One turn moves every row onto another: examples first, then more rows asked:
j_477: [-12  -5  12  -1  -5 -14  -8   8  13   0 -14   1  21 -17  11 -13  -7  -2
   0  -4   1  -8 -13 -15  -3 -12  -9 -12   6  -3   4]
j_811: [-21  11  11 -21   0 -28   6  10  -9 -25 -22  -2  29 -16  -7   2   3  -2
  24 -12   4 -11   7   0  -5   2 -18   4   4   7  -1]
j_627: [ -5   3  11  11   9 -18  -4  -5   0 -35 -15 -17  19   1 -12  -8   5 -12
  22   2  -3  -4  -4  -5 -11  -8 -21  -3  13 -20   6]
j_140: [ -5   3  15  -3 -17 -18  -2  14 -12 -15  -6   5  10  -1  -9  -6  -4  -2
  16 -21   8  -8  24 -16   2  -9  -8 -15   6  15   4]
j_843: [-17 -11  -8 -14  -3 -12   3 -15 -12 -19   1 -20  18 -13  -3  -8 -10  -8
  14 -10 -14  -9   3  -6   9 -12  -2  -7  23  -5   7]
j_409: [ -1   0  14   0  -9 -14  -1  -5 -21 -16   0 -14  16   5 -15  17  -4   3
  15  -6 -10  -7  -7 -17   7   5   2 -19   8   2  19]
j_119: [ 14   1 -12 -17  -1 -14  -8  15 -11 -24  -7  -6  31  -9 -10   7  -4  -5
   3   3  -2   4  -1 -15  -6 -12  -5 -11  -8   7  -4]
j_649: [  4 -10  -8  -8 -10 -22   6  11 -18 -17 -12 -15  -4  -3 -15 -15  -3  -1
   7 -17  -2  -4  -8  13 -13 -14 -13  -6   9  13   5]
j_330: [-21 -16   8  12   7 -37  -5  12 -12 -13 -13 -12  17  -1   2   3  -5  -9
  11  -3   1  -2   2   5  -4   0 -19 -22  -1  13  29]
j_681: [  5  -8  21  -5  -6 -25 -14  14   3  -5  -2 -16  10 -17   3  14  -2  -3
   8 -14  -3  13  13  -4  -3  -1 -21   3  -3   4  16]
j_84: [ -2  -6  -5   2  -1 -34   6   8 -25 -16  -6  -8  -6 -17   1   0  -4 -13
   4   4   5  -9  12   6  -5   6   5 -14  11   1   8]
j_857: [  4  -4  -1  14   3 -22  -9   9  13  -8   2 -12  24 -14 -23   1 -21 -17
  12  -1  -6  -9  -1 -14   8  -7 -11  -1  -4   0  13]
j_179: [ -3   4  -7   5  -1 -23  16  19  -8  -6 -23 -12  18  -1 -27  -9 -15  12
   8  -7  -3   6   5  -4   1  -8 -18 -11  -6   6  14]
j_565: [  0 -16  -1   5 -12 -12   0   9  -9 -28 -22  -4  17  10 -10   6  -8 -20
  -4   9  -2 -11  11 -12  -6   3 -13 -12   2  -2  18]
j_488: [ -7 -10  24 -11  12 -12  -5   9 -15 -12 -10 -14  39   1  -2 -13   1  -9
  17 -10   0  -4 -13  -2  -4   6 -24  -6  12  -8  16]
j_455: [ -8   1  17   4   4  -2   3  14 -16 -15   0 -14  13   6 -12   4   0  -8
  24 -12  -9  -2  15 -16   1   1 -34 -10   4   1  21]
j_754: [-19  -5  -2  -6  15  -9   1   8   0 -11 -14 -19  26 -16 -28 -10 -16 -12
  14 -18  -5  11   8  -8   7   6 -10   8   1  -2  15]
j_256: [-10   1   7  -4  -9 -27   2   5 -17  -6   6 -30  22   2  -8 -12   0  -5
   8 -17   9 -19  10  -5  -7  10 -24   4  25   5   3]
j_864: [  1 -14  -8  -7 -16 -14  -6   1 -18  -2  -7  -5  27  -1 -19  -2  20 -14
  10  -9  14  -6  -2 -20 -10  -1  -6  -4  13   0   9]
j_940: [-12   9   8   0   3 -31  17  13  -5 -18  -7  -8   6  -6 -22   9  -4   9
  17   0 -14 -19  -1 -11 -18  -1  -5   1  -3   4  13]
j_101: [-16  -4  -4 -13  -8 -32  -4   7 -27   7 -11 -16  17  -6  -6   1 -15   3
   2  -7  -8  -7   2   0  -9  12 -24 -14   5  -3  15]
j_603: [-25 -12 -10   1  -7  -4  -1  17 -13 -30 -11  -4  17  -7 -11  -7   3 -15
   6   1   1  -3 -16 -11 -14  -3  -3   8  -3   7  16]
j_714: [-19  -9  11   1   8 -37   6  20 -10 -33 -18 -22  13  -8 -18   7 -15 -12
  14 -10  11   0  -4   4  -7  -5 -14   9   6   8  13]
j_543: [ -3   2  -6   3 -10 -16   3   6 -18 -12   6   0   7 -15  -1   0 -11 -20
  24  -2  16  -6   5 -18  11 -13 -12   8  11   7   8]
j_40: [-12  -3   0 -16   0 -18  14  23   6 -34  -2  -5  24   2  -3  -9   3 -15
  12 -11  -7 -10  -2 -21  -2  -3  -4 -11  -2 -11   3]
j_16: [-25 -15  18   4  20 -13  -2   1 -19 -23 -11 -23  24 -13   2   6  -5  -5
   3   3  -7 -14   1 -10 -12  -2  -8  -1  15   1   8]
j_559: [  3 -17 -10 -15  -4 -10   5   5  15 -13  -3 -16  10  12 -21   1  -2  -9
  14   1  -2   7   8 -17  -5  -5 -11   3  18  -1   6]
j_223: [  4   2  15  -2 -13 -23  11  13   3  -5   0  -2   8 -16 -11   4  -2  10
  12  12  10  -8  15   0  -2  -2  -3   1  18   8  12]
j_73: [  0 -10   2  12  -8 -24   4   4 -19 -13 -25 -19  -1  -9   2  -1   3  -9
  22  -2 -11   8 -19 -12 -10 -10  -4  -7   5   2   5]
j_990: [-14  16   9 -13  -3 -27  -5   4   3  -8  -6 -19  29  -9  -2   0  -1   1
   2 -14 -11   8   9   7  -2  -5  -5  -6  -7  15   1]
j_545: [  3  -5   0  -9  -4  -7   2   9   1 -15   0 -14  27 -11  10  -8   4 -10
  18   5  -4  11   3 -24 -13 -14  -8   3   5  11  26]
j_478: [ -3   1   9  -9  13 -33   0   7  -8  -6  -8   1  12  -7  11   3  10 -17
  13   3   2  -4  -8   6 -10  -9  -5  -1  -1   4 -10]
j_852: [ -1  24  -2  -2  -1  -9   7   3  -4 -15 -18  -5  11 -11 -18  -5  -1   5
  -4  -4  15  -6 -11  -6  -6   0  -8  -2   5  -6  11]
j_599: [-15  -8  -4   0 -19 -15   6  16 -11  -5 -11 -24  26  -3 -10 -15  -3 -21
   6   5  -8   6   4 -14 -11  -3  -2 -19  12 -14  15]
j_807: [-21  -3   6  14  -3 -31  -1   5 -17  -3  13 -12  18  -5 -21   3  -1  -1
  15  -3  -7  -9  19 -16  -3   2 -13   0   1 -19  13]
j_718: [ -1 -14  19  -4  -6 -28 -16   5  -7 -17 -15   9  23   0   8 -20  -9 -12
  15  -8  15   1   2   1  -6  -8 -10   4   6   9  11]
j_833: [ -7   0   8   1  19 -20   5   4   0 -10  -1 -23  32 -25 -13   6   4   0
   4  -2  -3   3  11  -3  -6 -20 -14   4   3 -14  14]
j_178: [ -1 -12   3 -12  -1 -14 -15   3 -16  -8 -11 -26  16 -19  -8 -14 -14 -24
   9 -17 -21   3  -2   4 -10   1  -3   0   4   9   4]
j_485: [ -4 -14  -3   5  -2 -20  -6  14  -1  -9  -2 -25   6 -24 -15  -5   8  -5
  23  -8   3   1  13   3  -3   4 -27   5  19  14   4]
j_592: [-10 -21   3   2   4 -23  -2  -6  -6   9  -8 -17  21 -12   1  -5   1 -11
   3   0  -5 -10   1  -4   0   6  -4  17  14   8  -8]

j_179 -> j_718
j_603 -> j_40
j_330 -> j_714
Now find these:
j_84 -> j_16
j_857 -> j_543

